Each path below is one point turned by a fixed rotation once a step. After each direction that follows a path, write how fast that rotation turns it, in degrees each step (0 if it stays still).
Each turn is a multiple of 5 degrees from 10 to 175, or 0.
Each row of a path follows its step; steps can be skipped.
path 1
step 0: [-18  12   2 -15   7  -5  -8  11   8 -19  14 -20  19  23   3  27   7 -21
   7  -4  30  -4   7  32  28   5   0   1  18   6  17  23  11  39 -13   8
  -8 -34  19  24 -23  17 -12  -6  15   4   5  15]
step 1: [  4  -1  -3   4   4  35  -9   2   6  10  -3   0  29  20   6  11   0 -18
   1  -4  52  11 -15  17  18 -14  23  -7  19  -5  38  -3  17  27  -7  14
 -16   4  -4   2   1 -21 -31  20  -7  18  20  -6]
step 3: [ 27  -9  -9 -19   3  -6  -6  35  13 -23  22 -40  33  23  18  19   4 -19
 -25  15   0  15 -10  12   9   7   6   1  -6   7   4  -8   0 -20   8  -4
   0  -6  15  19  15   3  -9  11  41 -10 -19 -14]
step 4: [  3 -14  -5   7  -4   5  18  39  26   9   3 -13  15  10  10  11 -17 -23
 -26  23   2  19  12  16  -5 -22 -25  10  -3  -7  22 -10  -1  -2 -20  -1
 -19   1 -30 -17   4   1 -31  30  23  17 -21 -12]
step 5: [-10 -13  23  22  13   0  13   8  -3  12  14 -11   5   3   8  42   6 -20
  -6  -2  -2  45  10  18  -9  18 -29  -5   7   6  10   4  -7  -5  -3 -10
  21 -24 -45 -20   0  19  -4  27   1   4  17  -3]
step 7: [  5   7  -9   1  10  26 -18   2  26  -9   2   1  -3   6   3   2  -7 -22
  10  -4  16   4 -10  47  33 -23  -5   8 -14  -6  45  14  11  11   8  -7
   7  16 -17  -6 -48   8 -22  10   3  -4  -4   8]
step 9: [ -2 -10  -1  -3  10  14 -12   0   4  11  10 -46  56  28  26   2  13 -22
  -1   2  37  11  -7  16  -1  -8   0   7 -14  16   3  -8 -11   3   0 -25
  11  -4  37   1  11 -14  -5 -13  -5   3   8 -14]
step 10: [ 15  -9   0 -15   2  23 -15  18  29  25   2 -47  39  16  -5 -10 -30   7
 -14 -22  13  13   0  18  -1 -12   5   4 -23   1  11 -28 -15   0 -20  -2
   8  16 -12  -7   1  12 -11  17  25  10   1  10]
step 15: [-33   0  -9  -5  28  23 -32  -1   0  -1 -11 -13  10  10  13  -1  22 -21
   4   6  41   4 -19  18  47  -7 -23   0  -5  -6   5   5  -8 -13   8  -7
  24  10  -3  18   8  -9 -21  -3  -1  16 -10 -29]
step 18: [ 10  -7   4   1   8  14   3  -1  -4  21  16 -21  18  15  -8  -1 -15 -27
 -12  -2  44  40  11  -4  16  -3 -14   4  18   2  15   2 -14   5 -32  19
  -6  -5 -21  33  19   6 -10  18  16   4  28 -19]
Speeds:
[  2  -3  -1  -6   0   7   0  -6   8   5   0   1  -5  -3  -3 -11  -6  -8
   5  -1   5   2   1  -1   1 -10 -12   0  -2   7  -1  -4   1   1  -5   4
   1   7  -7   1  -1  -5  -2   7  -8   0  -4  -5] => 130
[ -2  -1   6   2  -3   6  -4 -14   5  -4   4   3   2  -6  -5   6  -2  -1
   3  -7  -3  -3  -5  -4   7   3  -3   5  -3  -2  10   8   9   0   2   5
  -6 -10   4  -3  -2  -8   0  -2   1   1   0  -1] => 55
[  6   0   0  -3   2   6  -3   4  -1  -2  -2   1   0   5  -1   3   8  -6
   5   1 -16   4   5  -6  -2   2   0   9  -2  -1   1  -2   0   6  -3   2
  11  -4  -1  11   2  -2  -2  -6  -7   8   3  -1] => 120
[  8  10  -2   3   6  -5  -4   5  -5   0   1  -2   1  -5  -2  -2 -11  -3
  -8  -3  -6  -6   1   0  12  -3  -5   4  -3   0   3  -2  -1   0  -6   7
   0   2   3   7  -3   5  -3  -3   5 -12   1   2] => 100
[ -3  -2   2  -3   3   1  -5   7   4   4   1  -9   4 -12  -2   2  -1   3
  -3  -3  -6  -3   5  -4   2   7 -10  -5   6  -2   2  -3  -1   5  -3 -10
  -1   4   3  -7   6   2   1  -4   1   8  -8  -7] => 60
path 2
step 1: [ 17 -23   1   0   3  -7  16  21  19  18  31 -18  15 -11 -16   6   4  17
  26 -15  -8   9   6 -16  16 -29  11  23 -10  16  -9  12   3  -5 -15 -36
 -23  -6 -12  22   0  38  14 -14  10  15  16  10]
step 2: [ -4  12  -9  19   1  -7  17  24  -8   7   5 -10  39  21  19 -32   2   5
   3  -1  26  28 -13  11   6 -10  15  11  -9  13 -13   7  19  20 -11 -18
  35 -11  -4 -29  14  14  12   0  16   5  31 -19]
step 4: [-18   7  -3  -2 -27  36  -9  17   9  -4  20  -5 -10  -5  -2 -12  36  -7
   0 -16   0   9  40   1   3   4  -7  10 -16   6  15  15  26  42 -16  20
 -20 -17   0  24  -3  10 -18 -17  19 -13  10  -5]
step 6: [  7 -19  21  32  21 -10   1 -14  17  18   0 -22  15 -11 -10  12  26   4
   7   2  -1  16 -17 -10  24  -3   1  -3   1   8  28  16  20   6  12 -13
   9 -14 -28   2  -8  40  10 -24  23  21  -5  32]
step 9: [  1  -8   8 -21 -12   5 -12   9  20  -5  10  -2   3   8  33 -17  19  22
  10 -15   1  27  40 -12   5 -35  13  18 -19  11 -15 -10  24  24 -11   0
 -10 -16  10   9  -7  32  20 -27   2  16  -4  -1]
step 11: [ -3  23   6  19   2  -4  13  17   8   5  24 -24  31 -35 -11   9 -11 -16
  -9  -5   0   6 -10   4   2   4   3 -12  -4  17  38   9  18  33 -25  -5
  28 -11  -9  10  22  20  15 -31  15  -8   4  19]
step 12: [-13 -13 -27  24   2  26   1  22  12  -7  -3  14   1 -15  -6 -14  19   0
   8  11  -9  -1   4  -2   3   5  22  -5  19  27 -22  12  20  43 -35   6
   4 -10  -2  10   4 -17 -34 -18  14  17  29 -10]
step 15: [ -2  -1 -16  -3 -10  -2  19 -16  10  -9  23  14  39   5 -23   9  29  25
  -2   1  11  -1 -24  -3  32  20  15   2  -3 -11 -23  27   8   2  -3   7
   5  -3 -50   9 -17  23   6  -6  15 -16   7  -6]
step 18: [-29  23   4  -2  -7  -7   9  -7  34  -2   8 -24  11 -12  19  14  35  12
   1 -26 -17 -15  -4  -3 -28  -2 -10  17 -23  -2  -2   9   5  19  -4 -15
 -14 -25  -2  -5 -18   3  33  -5  24  13  15  30]
step 19: [-10  -1 -27  -9  -3   1  15  30  -5  -9  26 -27  10 -19  17  17  -7   7
 -11 -18 -16   3 -19 -24  19  -6   4   7  11  20   9  13  17  38  -8 -31
   4 -11  16  -3   2  44 -19 -14  12  -5  -6 -11]
Speeds:
[  3  -8   0   3   5  -5  -3   2   1   7   1 -11   4   7   7   4   5   7
   0  -4   4   0  -7   0   5   1   3 -10   2   3  -3   2  -6   0   4  -9
  -7   7   2   6  -1  -7 -10  -3  -4   2   2  -2] => 55
[  6   1  -3  -3   3  -5   7   4  11   6  -1  10   0  -3  -6  -1   4   5
   2  -3  -5  -1 -11  -6  -3   8  -2  -5 -10  -4   0  -2  -3   1   0   2
   0   5  -2   1  -2  -9   9   9   1   0  -1   5] => 145
[  2   1  -5  -3  -2   3   5  -1  -5   3   1   6  -9  -8   5   2  -2   1
   1   8  -7  -6  -6 -14   0  -7   9   3   9   2  -5   3   4  -2   0  -5
   4   3  -2   0  -5  -2  -7   3  -7   2   0  -5] => 155
[-8 -6  8 -2 -1  6  4  6  4 -3 -7  0 -3 -3 -3 -4  2 -7 -3 -3 -6  2 -5  7
 -2  5  7 -3 10 -6  8  0 -1  0 -3 -7 -1  3  1  3 -8  2  4 -4 -7  1  8  7] => 60
[ 11   6  -4   1   0   8   9   8  -3  -1  -5 -10   5   2   0  -1  -4   1
  -8   5   5   3   1   2  -3   0  -6   1   4   2   9   0   4   4   2  -5
  -1   1   0   1   1  -1   4  12  -8  -1  -5  -4] => 125
path 3
step 0: [-13  21 -24  -5 -17 -11  46   2   5  13   6  -6  42   5   0  -5 -13  -1
  26  27  -2   6   1  23  12  -1 -10 -26  15 -13   7   2 -18  24   2 -34
 -14  -2  33  24  13   7  33  -6   3  11 -11  -4]
step 1: [  2 -25 -18 -12  19  19   7  13  17 -18 -13  27   4 -31  43   5  10  -1
   4   9 -29   6   4   8  10 -26  -1  -6  -1   6 -17 -37  26 -16  21  -2
  -9   3 -20  -3  34   7   2  32 -23   5   6   0]
step 2: [ -4  21 -11 -11  -5   5   7  10  -6  -9   4 -16  17   9 -38  -8  19  -6
 -21  -6   6   4  16  31  -9  18   0   9  29   7   8 -23  15  21  22 -21
 -30 -50  27   4   7  -2   2  24   0 -12 -28  -1]
step 7: [-16  45 -21  20 -20  11 -14  -1  -3 -14 -23  -3  19 -25 -11  -1 -29  -3
 -23 -10   3  -6  13  17  -3 -25  -8  26   9 -10   7 -17  14 -11  -8 -25
 -36 -16   9  11   7 -12 -21  11  18   5 -26  28]
step 9: [ -1 -17 -20   2   5   9  10  -5  12 -13 -20 -14  15  -2  21  21 -26   1
   0 -17  -3   7  26  25  33 -16 -49 -15  13  -5  23  -4  -3   1   2  -3
 -40  16   4   9  12   9  24  33 -10 -10 -11  21]
step 10: [-16  18 -24 -22   3  23   2  14   7   5 -12 -20  12   6  20 -15   4   8
   7  22 -23  31  -7   2   6 -10  12  -5  -2 -12  -9 -36  23  16  -1 -38
  -3 -52  -5 -18  19 -13 -28  -9  -4   9  -9  -2]
step 13: [  5 -24 -46  -5  -2   4  37   0  18   7   7   8  21 -31  29  30   0   8
 -22   4 -17  -5 -12 -16   0  -3   4   0   6 -12  -7 -42 -20  28  14  -9
 -21 -13  -8  10  17  -4  13  -6  -1  13  27   1]
step 15: [-18  -2 -16 -12 -15   5  14  -2   6 -17   7   8   1 -18   2  13  -7  -7
   1   3  -8  11 -18  34   8   7  19   1   3 -15 -27 -36   1 -29  -1 -54
 -21 -11  34   8  17 -39  -5  -3  -2   9  -8 -22]
step 17: [  5 -10 -22 -34 -22   9  18   2  -5   5  33  22   3 -19   7 -14   1  11
 -14  11   0  19  24  40   2   7 -29  21  12 -30  38 -10  16  -7  11 -22
  -7   5  10  17  29   6  16  -2  -7   4 -19   5]
step 18: [ -9 -22 -44  16  12  10  26  26   3   2 -17 -10  23  -3   0   7 -11 -24
  -3  15 -13  23 -11  22   1 -17 -19 -38  15  29 -37 -20  -3  20   7 -12
 -23 -10  -5  -7  -6   0   2   8 -17   1   4 -22]
Speeds:
[  0  -2   3  -5  -8  -5   8  -4  -3   6  -8  -3   3   8  -7  -5   7  -6
  -2  -4  -4  -1  -5  -2   2   1   1  -6  -4   2  -5   2  10   7   5  -5
   3   2  -3 -10   1   5   3  -4   4   0  -9   4] => 175
[ -9   9  -4   5  -3   5   1   3   5   7  -7  -2   4   1  -2  -3   9   9
   2   1   3  -4  -1  -1  -2  -5  -7   1   6   9  -3   5 -10  -2   2  -2
   0   7  -3   0  -6  -4   0   6  -5  -1  -3   8] => 160
[  6  -3  -6  -3   0  -2   3   0   2   7  -3   3   0  10  -1  -1 -11   9
   3  -4  -7   4   7  -3  -2  -4  -7  -3  -5  -3  -1   3  -6   7  -1  -5
  -5   6  -3   2   2   5  -1  -3  -7   2   6 -11] => 80
[ -1   7   6   2  -5   6   2  -9  -3   3   2   4   1  -1   3   6   8   1
  -8  -8   2   4  -4  -7   2 -10   2  -1  -1   1  -1   4   4   0   0  -1
  -8  -1  -1   8  -5  -5   6  -9   5  -2   8  -8] => 45
[  3   6  -1   2   0 -12  10   6   0  -2   3   0  -7  -1  -1   2   2  -6
  -4  -4   4   6   7  -4  -1  -5  -2   2   2  -3  -3  -6  -2   4 -11  -8
   5  -4  -7  -5  -5  -9   0   9   1   0  -2  -3] => 135
[-3 -7 -6  3 -4 -3  7  7 -6  0 11  2  8 -4  6  4  1  5  2  7  0  2  5 -2
  7 -3 -5  2 -3 -6  0  6  2  7 -1  5  4  5 -2  0 -3  3  8 -4  3 -4  3 11] => 85
[  2  -2   6  -1   9  -7   2   0  -3  -5  -2  -3  16  -1   6   2   7  -5
  -6   2  -3  -5   4   0  -1   4  -2  -4   3   2  -2  -3  -6  -8   2  -2
   1   6 -10  -2   1   2  -8  -6  -1  -3   9  -3] => 145
path 4
step 0: [-13  16   7  18  -3 -24 -12 -29  -5  -7  26 -12  10  -2   2  11  -2   8
  -5  -8  12 -13 -42  17  12  -5 -29   7   7   8   5 -11   6  30  -3 -25
 -10   6  12 -26 -13  44  16 -23   3 -28   4  35]
step 1: [ -9  24  -8  27   9   1  -6 -19  -3  -4   5  35  -3   1  16  11   5  13
  16  21  -5 -14 -21  10   9 -16  24   4 -15  -4  21 -13   5  11  20  -2
   4 -46   0   9 -27  39  -9 -36  -7  17  -6  33]
step 4: [-23   5  17  19 -22  27  10 -24  16 -14   1   8 -12   3  -2  39   9   9
  18 -13 -34  17 -10 -14 -21  -3  -9  -3  -4 -11  48 -15 -29   3 -28  15
 -18  -9  22 -13  12  -8   9 -11  12  15  10  -2]
step 8: [-28   9  18  10   6  -1   3  42  -4 -20   0  27   9   2 -38  16  22 -28
   3 -12  -9   4 -14   2   0 -18   1  -6 -24  35 -49 -11  -9   4 -10  13
 -13  18  20  -1   4   8  24   7   8   2  -3 -22]
step 9: [ -3  -6  31  -6 -10  18  24  12  -2 -10  -9   5  -1  36  -3  25  -7 -30
  20  23  33   0  -7  14  18  -8  17  27 -24  32   2 -27 -32   7 -18  15
 -21  -2  -9  -3   7 -16  -9 -14   0   1  -1 -27]
step 12: [ 24   1  15   0 -26 -17 -32  19 -15 -19  -2   2 -29  25   3 -33  30 -14
  23  15 -28  16   2  -1  18  18   8  -9 -15  20  19 -23  -5  18   8 -22
   9   1  16  15 -13   0 -25 -12   4  12 -19 -15]
step 13: [ 26 -24  23 -30   0   7  15  48 -18   2   2  -1 -24  30 -16   9  11 -17
 -34   5 -42 -12   0  -2  15   7  20 -22 -13  17   7   9  29  -2   6   7
  10  -8  22  12   0  -3  -2   2  -8   0 -11  12]
step 14: [ -3 -34  20 -20   3  22  18  -6   5  18   7  -9   3  29 -19 -11  -5  25
   2  15 -14 -24  -9  31  22  24 -17 -21  -2  41 -27  -8   3 -16   1 -10
   6  -1  14   9  25 -22  11   2  -5 -19 -28 -10]
step 17: [ 34 -13  29  -1  19 -11 -32 -22  -4  14   6  -9 -39   9 -13 -14 -18 -17
  -6  12  28   7 -22  -8  14  20 -10  -3  -6  11 -18  -3  -4  -1   0 -41
  -4  -4  -2 -33 -18   4   5  11  10  -5 -15  35]
step 19: [-22  24  14  -7  14  21   7  -1   4   1  -8 -19  -1 -13 -12  -2   3  37
 -28  -7   8  26 -19 -23   2  -3  26 -34 -21  24 -15  12  10 -27  27 -17
 -15   7   6   9  23  -9  19 -17 -13  25 -13  23]
Speeds:
[  9  -4  -1  -4   5  -5  -1  -7  -3  -6  -1   9  -1   3   3   6  -6   4
   0  -7   0  -3 -14  -4   1   1  -1  -4   3  -5   0   4  -3  -3   4  -8
   3   4   1   9   0  -5   0  -8  -3  -5  -6   4] => 20
[ -1   2  -2  -3   0   2   8   6  -8  -2   5  -3   4   3   1   1   5   1
 -10  -6  -1   0  -3   0 -10  -6  -1   0  -4  -7  -3   4  11  -2   2   3
   1  13   6   5   3   3   2  10   3   3   0   8] => 130
[  2  -7  -3   0   0  -4   6  -3 -16   2  -3   6   8  -4  -4   0   1  -9
  -5   2  -2   8   1   6   4   8  -2   0  -1   4   2   0  -9   5   4   3
   1   3   1   6   0  -3   1   2  -2   5   8  -7] => 20
[  3   5   3  -3   9   7  -2   3  -4  -6   4  11  -3  -5   1 -10  -8   3
  -6   3  -9   3   2   0   1  -8  -3   5  -5  11  -1   4   8  -2   4  -1
  -1  -2   3  -1  -2   2  -2  -2  -8   0   1  -6] => 65
[ 0 -1 11  1  1  1  4 -7  6 -6 -2 -9 -7 -1 -2 -5  1  1  5 -4 -5  1  1 -9
  3  2  1  3 -5 -4  1  3  1  8 13  2 -2  2 -3  9  3 -5 -4  0  0  7 11  2] => 45
[  2  -4  -3   7  -9   1   1   4  -1  -4  -4  -6   4   2   4  -8   1  -5
  -3  -8  -5   0  -1   3   9  -6   6   3  -2  -1  -8  -4   4   5  -6   6
  -3   3  -4   4  -4  -5  -7  -5  -8 -12  -5   0] => 25
[-5  0  0  0  8 14  0 -4 -7  1  3 -3  4  1  8  5  0  2 -3  3  8 -5  2 -3
  4 10 -4  1 -3  0 -6  3  6  7 -1  8  7 -9 -1  5 -1 -4 -3 -5  0  3 -8  0] => 85
[  3   3   5   2  -2   3   0   0   4   8  13   2  -2  -3   7  -4  -2  -5
  -3  -1   7  -2  -6   4  -4  -4  -9  -5   7  -5   2   0  -6   2  -1   4
  -4   5   6  -3  -1  -7 -13  -4  -3   3   6  -2] => 65
